In the rows, zero is written as 128.
The rows of D fall into a few groups, and each row is roughly a mix of its group's hidden directions.
D, 149 rows:
[[172  88 162  83 144 127 162 142 139 132  89 166  93 148 123]
 [148 113 201 147 134  94 120 136 139 104 126 125 117  78  81]
 [ 87 142 152 114 163 159 151 145 106 117 191 133 182 118 129]
 [161 100 191 150 120 131 127 167 138 144  96  82 148  92 123]
 [137  87 125 106 169 159 151 136  82 159 102  67 142 125 124]
 [112 126 123 111 142 134 143 177  69 126  56 104 137 108 124]
 [ 84 113 201 116 132 154 146 147 123 132 190 129 124 115 115]
 [153 115 155 126 101  55 127 131 114 139 155  98 157  95  87]
 [135 136  84 110 143  91 147  65 158 154 118 180 138 119 146]
 [116 146 129 101 145 147  83 134 109  92 124 128  90 206 141]
 [129 175 131  79  92 129  85 102  96 135 114 124 121 141 184]
 [112 143 129 111 127 186 127 146 104 126 105 170 169  63 135]
 [144 128 106  86 131 105 128 187 118 144  85 150 169 127 176]
 [120 143  68 139 138 115 126  70 183  96 115 138  96 137 120]
 [105 154 100 139 153 158 108 134  44 160 158 123 135 124 140]
 [168 164 111 133 126 118 140 161 158 147 116 188  94  92  94]
 [108 105 127  73 119  97 114 118 109 163 107 106 110 106 196]
 [111 123 108 145 120 119 175 115 110 109 165 105 129 210 147]
 [117 120  68 135 121 144 206 125 145 124 155 104  94 136 115]
 [130 169 104 131 173 138  71 137 134 136  78 148 159 167 130]
 [146 111  95 112 105  65 115 145 124 145  64 101 155 124 149]
 [152 141 115 136  72  94 131  94 154  99 188 129  96 118 103]
 [ 97 126 138  99 139  98 144  87 104 164  93  69 127 108 164]
 [153 161 133 185 129 134 123  68 138  85 132 112 124 128  79]
 [161 180 104 155 128 111 179 177 127 136  98 117 147 161 145]
 [114 173  70 109  90  95  82 127  97 145 149 141 139 151 121]
 [150 121 170 135 133 100 115 165 103 120  97 102 189  84 151]
 [137 132  96 144 111 151 155 137 185 148 113 100  58 154 132]
 [122 102 110 180 109 100 159 195 137 146 117  95 110 157 116]
 [110 159 175 142 157 174 183 138 148 134  85 128 106 148 111]
 [144 104 161 186 155 132 107 163 124 106 107  95 177 139 161]
 [123 152 149 124  82 117 118 166 113 125 113 204  91 100 133]
 [129 133 124 151 123  67 118 158 161 117 139 157 118  72  78]
 [134 121  91 147 131 133 109 181 109 147 143  62 104  94  95]
 [164 141 173 136 111  85 164 126 136  94  82 127 134 112  77]
 [151 107 174 103 132 155 138 118 106 111 158  93 141 202 129]
 [165  92 109 163 151 180 124 158 129 177 128 146 168 143 142]
 [103 139 102 118 157 172 129 118  84 130  83 160 135  81  90]
 [149  97 175 164 157 196 114 117 130 139 117  98 154 154 139]
 [115  74 162  87 131 158 129 144 107 186 154  94 125 147 141]
 [109 120 152  95 179  98  79  86 141  86  99 131 138 135 105]
 [115 111  99  66 158 100 126 113 117 163 100  73 146 103 121]
 [161 181 138 124  71 164 156 126 117 144 139 151  95 151 164]
 [137 122 131 134 117 132 180  94 127 109 153 122 208  99 154]
 [113 131 125 104 133 138 138  90 141 122 137 200 112 198 124]
 [127 153  70 157 103 107 105 107 164 133  88 114  71 119 128]
 [143 153 172 128 116 123 159  92 120  94 157  61 161 107 130]
 [159 115 117 115 167  88 111  71 138  91 129 143 166 168 109]
 [117 128 153 161 139 144 128  93 159  84  83 175 138 178 133]
 [129 106 136 146 117 137 200  83 153 142 120 165 172 106 118]
 [ 85 134 108 148 128 191 161 111 103 130 130 181 133 110  90]
 [ 86  97 137 119  91  98 114  83 157 147 175  93 156 107 130]
 [ 89 130  76 126 127 114 190 111  95 156 108 128  97 105  99]
 [166 153 124 137 124 138 174 131 140  85 105 114 113 157 198]
 [170  92 123  82 136 116 132  80 173 160 135 121 125  80 123]
 [152 119 162 153 106 132 139 145 161 107 148 108 175 168 188]
 [132  92 152 147 140 161 171 114  90 140 149 100 135 177  78]
 [123 130 172 106 144 148 195  96 178 154 115 143 115 131 102]
 [100  85 129 139 172 149 144 137 121 181 122  89 158 174 109]
 [104 146  86 160 108 181 110 126 119 188 135 110  89 149 130]
 [171 171 129 115 133 147  65  98 130 117  97 122 136 161 171]
 [154 135 130 165 136 178 121 110 136 122 150  87 180 131 185]
 [119 112 126  87  90 114 100 122 115 121 143 168 106  82 191]
 [ 99 100 125 110 103  89  68 115 116 151 155 136 183 118 155]
 [153 110  86 155 106 169 149 165 108 110 155 150  75 105 151]
 [ 65 120 134 155 154 137  91  91 131 124 190  98 136 117 130]
 [120 121  76 164 135 138 133 129 141  71 133 136 178  95  86]
 [159 107 151 102 140 115 150  90 162 120 116  68  95 119  80]
 [136 102 127 146 113 171 201 151 126 152 105  86 155 140 149]
 [ 90  87 149  92 161 142 103 100 157 180 110 135 157  97 125]
 [107  92 150 139 118 139  78 108  99 142 186  98 157 137 168]
 [ 94 146  86 160 134 101 141  62 136 103 133 126  95 101  95]
 [126 107  87 108  92  93  84 167 109 178  89 120 138 119 129]
 [140 132 101 105 165 145  99 121 134 195 107 122 138 113  65]
 [149  57 160 106 108 115  72 135 118 151 146 115 125 132  92]
 [188 151 119 148 105 111 148 130 155  71 101 165 119 140 159]
 [140 173 131 157 127 192 174 132 130 107 165 147 128 155 161]
 [125  87 184 113 183 164 166 117 126 127 155 138 133 164 134]
 [103 191 129 143  98  97 140 132 138 108 106 134 104  73  86]
 [163 117 128 122 134  81 117 108 145 164 160  72  88 168 139]
 [145 124 143 150 151 185 160 143 135 106 172 162 144 178 156]
 [169 106 142 152 175 175 114  90 183 124 116 123 145 157 123]
 [164 128  72 135 138  93  94 135 184 142 147 122 121 165 160]
 [115 145 116 153 141 177 128  83 163 125  88 192 136 127 147]
 [129 105 156 113 179 172 129 113 104 125  86 100 155 171 161]
 [102 160  93 138 154  70 115 140 182 133 105 125 149 112  88]
 [176 114  88  90 125 148 121 112 169 135 121 111  60 132 114]
 [ 81 145 163 134 103  84 177 130 166 130 125 119 164 136 167]
 [149  95 176  92 121  76 149 134 147 112 111  81 141 107  93]
 [112 128 109 143 135 150 111 161  83 146 138 180 179 154 171]
 [137 134 129 119 128 171 103 190  81 158 145  75 127 110 146]
 [164 100 182 155 133 117  87 180 120 143 152 101 141 160 112]
 [164 118  86 122 101 138 142 159  72 102 152 160  85 122 156]
 [191 150 129 136 115 160 139 139 148  67 163 168 131 139 118]
 [167  90 162 128 137 103 103 190 115 144 129  91 134 157  95]
 [134 119  96 126 113  54 152 133 169 124 140 149 131 181 153]
 [ 68 118 113 151 119 146 116 140 107 203 121 101 117 148 155]
 [158 124 102  93 171 116 101 127  90 133 101 115 174  75 109]
 [107 127 182 169 124 174 145 134 108 136  76 126 133  80 117]
 [123 127 102  81 131 119 160 147 151 173  76 104  77 116 113]
 [152 115 104 168 137 146 166 100 125 151 160  61 154 149 151]
 [ 82  87  94  82 128 148 123  83 100 159 157 110 143 151 122]
 [169 111 116 156 156 125  82 163 116  90 127 186 112 113 101]
 [152 137  92  66 153 112  74 136 109 129 150  91  96 138 117]
 [136 110 164  99 137 155 140 145 103 112 185 140 173 141 183]
 [107 123 138 166 126 138 153 137 128 152  61 160 131  66 106]
 [113 131 158  96 104 153 164 146 111 174 114 140  74 129 179]
 [117 122 100 106  86 153 167 131  72 117 156 130  96 148 177]
 [ 92  84 110 119 192 114 124 107 138 170  87 115 116 145 100]
 [144  94 181 116 168 119 128 151  83  89 100 141 105  99 100]
 [127 129 114 133 135 129 119 128 119 176 142  82  47 166 118]
 [ 94 126 125 178  90 105  79 117 113 147 145  72 156 121 124]
 [113 144 119  72 105 129 156 102 128 160 109  86 127 118 193]
 [140 161 111 119 122 114 191 155 125 149  51 135 125 134 143]
 [145 101 122 116 115  75 146 126 156 136 169  99  86 177  93]
 [112 120 102 147  66 146 130 109 168 152 188 127 110  99 148]
 [151 142 127 112 125  69 123 136 117 152 133  81 144 121 202]
 [154  92 150 132 148 136 126 135 142  83  88  98 132 187  85]
 [146 138 156 153 140 125 184 128 199 149 127 160 132 128  88]
 [116  95 163 171 152 139 101  89  96 122 161 121 175 162 146]
 [144 123 131 167 135 103 115 138 164 190  73 129 100  92 139]
 [172 121 103 131 151 128 167 136 161 120 103  80 158 156  76]
 [135 111 139  45 140 106  98 103  82 146 103 134 137 112 146]
 [103 126  74 126 119 200 177 134 120 145 126 112 100 121 105]
 [141 122 136  92 124 119  79 186 156 108 120 182 128 166 127]
 [138 100 103  93 107 113 105 136 115 141 153 194 100  72 130]
 [140 117 120 119 171 177 184 153 139 142  92 176 101 128 135]
 [ 87  65 133 102 149 158 103 103 142 148 125 130 151 107 180]
 [125 153  97  82 118 158 157 121 116 122 105 152  86 137 195]
 [ 84 110  95  79 126 104 103 104  94 140 133 124 171 157 168]
 [134 118 104 133 142 155 109 146 126 133 118  64  63 139  80]
 [144 166 157 173  94 121 145  74 132 103 126  70 117 117 120]
 [124 146 134 148 130 108 110 129 107 151 124 141 163  32 140]
 [171 119  89  98 170  89 147 132 132 166 109 137 165 137  86]
 [135  96  85 125 168 141 104 176  91 158 115 172 137 111 101]
 [133 134 162 118 110 123 120 101 103 141 137  68 141  95  58]
 [107 121 156  92 135  91 170 127 150 149  76 103  81 101 109]
 [118 135 171  98  92 102 125 142  78 162  88 152 113  89 106]
 [108 106 140  67 173 110  92 113  77 123  89 114 140 125 120]
 [134 113 106 176 112 204 137 161 132 169 144 121 121 118 156]
 [148  84 145 123 111 180 121 156 115 182 138 143  95 174 124]
 [108 164  91 105 137  75  94  95 121  73 135 119 115  95 131]
 [ 91 151 141 168 114 104 160  60 138  98 136 161 143 117 152]
 [ 85  79 136  95 130  91 109  91 136 155 157 118 161 105  91]
 [158 130 131 171 156 166 123  61 139 103 148 112 115 156  91]
 [146  91 121 140 136 171 116 146 131 195 142 136 125  81  84]
 [ 84 114 143  84 124 121 135 152 110 190  96 145  81 109 141]
 [133  81 142  97 124 159 106 153  89 180 161 100 163 147 120]
 [134 127 127  87 123 163 103 166  97 137 171  75  90 120  98]]
One row of each group comes first, with its name. Which group is each row after those in?
[134 136 186 133 139 172 159  92 147 112 126 114  82 136  79] | (51)
[151  96 136  48 153  85 150 147 138 123  92 130 134 107 126] | (50)
[123 144 120 154 115  55 135 134 131 150 122 139 158  77 177] | (21)

[165 120 134  94 117 125 114 138 140 154 208 115 136 173 155] | (21)
[132 139 134 160 154 160 111  59 136  67 134 111 155 147 131] | (21)
[124 130 167 107 190 120 185  91 123 118  97 118 137 122  92] | (50)
[ 76 114  91 130 169 124 123 109 133 183 100  80 120 132 101] | (50)
[114 170 103  95 129 137  93  83 119  86 186 136 131 112 151] | (21)
[161 112 115 137 164 126 103 124 181  88 112 149  88  75 119] | (51)
[128 130  92 144 126 175 112 130 163 155 130 144 101  62  85] | (21)
[126 107 164 197 119 165 135 148 134 122 119  91 131  93  84] | (21)
[143 128 149 108 128  88  90 194 128 113  92 152 161 141 165] | (21)
[ 95 165 154 157 127 196 135 128 160 127 115 168  99 157 137] | (51)
[168 129 145  85 131 111 113 114 129  88  99 154 103 103 195] | (51)
